Each path below is one point turned by a fixed rotation once a step. After each direction that follows a path, write how fast that rotation turns it, in deg/step (0 if it stays still).
Each turn is a multiple of 5 degrees from 10 to 175, or 0.
Each row of a path follows its step; steps can be skipped.
path 1
step 0:   -5  127 -242  -40  -86   57 -209  -98  -43  149  166  113   73 -115   22  -49  267  267   97 -108 -112  -97   17   63   45 -125    2    9    7  191   26 -167   27   14
step 1:   13   22 -102  -31  -61  -36  121  121 -101  -14 -101  -77  -42  -62   69 -168 -193  185 -115  206  236   79   -9  241   45  168  212  -82 -156  -10   77   38   -1  142
step 2:  172 -130  225   47  107 -117   12 -107   54   -7   62   31  -54   76  -27  106   29 -213 -263  266 -135  117  123   -9 -125   -4   53  134   62 -152   73   51   52 -152
step 3: -145 -120  -43   59 -165   28  -26  -10  107   56 -132  116  -80   66   44  106  187  -42  138 -180    1  120   64 -150   -8   58 -277    3   74 -127 -208  -98 -265   -6
step 4:   81  223  -62   45  -14  108   43  180   52 -146   95  -37   18   69   29   88 -145   25   31 -141   54 -295 -219  -92  162  213   69   19    9  209 -135  -43   84   53
step 5:  -75  -79   82  -72  381 -100   -9  -86 -150 -108  -83  -42  101  -49 -151 -168 -175  -50   83    3  -18    2  -26   11    4 -317  126  -17 -124   55    3  -26  122   30
step 6:   62  -32  131 -112 -218   39 -109  -78  -21  119  -71  -51   48 -202   -1   15  258   74  -13  -60   82   24   74   81 -235 -143 -127  -63  143    3  160  288   21   20
step 7: -105  141 -222  131 -105  -15   51   72   73  256  164 -157    4  125  181  -82   20  -17   76   52 -105   56  109   46   77  255  -14    7   22  -80  234 -119  -28   38
step 8:   40   34 -136 -128  -47   16  103  -85  -81 -189  134  357  -62   99   23   37 -170   65  -96  215  -88  103  -55  -22  111  -34  149   89 -133 -115 -162  -46  -31  -36
step 9:  153 -242  116   37   55 -130 -120   49  141 -113 -169  -64  -67  -13 -257   55  137   29 -214   -1   36  -12  -25  102  -48  -10  -95 -144  -54  125 -221 -145 -136    4
  82   41  -30  -38  -39   27    3   -5   51   27   -3    0  -25  -46  -24   59 -115   47  -44    0    9   41  -40  -45  -67  -11  -21   27   74   50   -6   24   41  -51
160
 -21  -35   -7 -118   28   73   63   60   23   80   29   -3  -30  -30  -39   48   84    6  -34  -36   22    9  -21   34  -14  -20    4   18  -22   32  -24    0  -70   45
125
 60   9  26 -15 -16  15 -30  -8 -90 -71  52 -49   5  67 -49  86  52   0 -40  51  -6 -44 -23  -6  -9  63 -60   3   4  54  60  21   9  44
155
  6 -87  -1  27   1 -16 -63 -54 -55  25  17   6  -1   8  54  80 -10  77 -22 -86 -38  47 -68 -40   0 -46  39  24 -50 -53   5   9   3  47
130
  -6  -20   10  -33   74  -63  -33   23    3   36   18   52   22   -9   41   13  -27   23  -14   76   56  -91  -50  -28  -95    5   -4 -105   -3  -34    8  -23  -35    1
95
  47  107  -39  -27    6   10   59   13  -46   12  -41  102   33   58    2  -22    4   66  -16  -55  -32  -21  -41   -1   46   21  -13  -11  -13  -11    9 -103   17   19
95
 13 -90 -29   7 -25   7  18  74  44 -73  25  26  20  40 -30  48 -49 -64  -7 -67 -38 -31 -30   4  40 -21 -68 -69 -35 -10 -40 -11 -10 -78
65
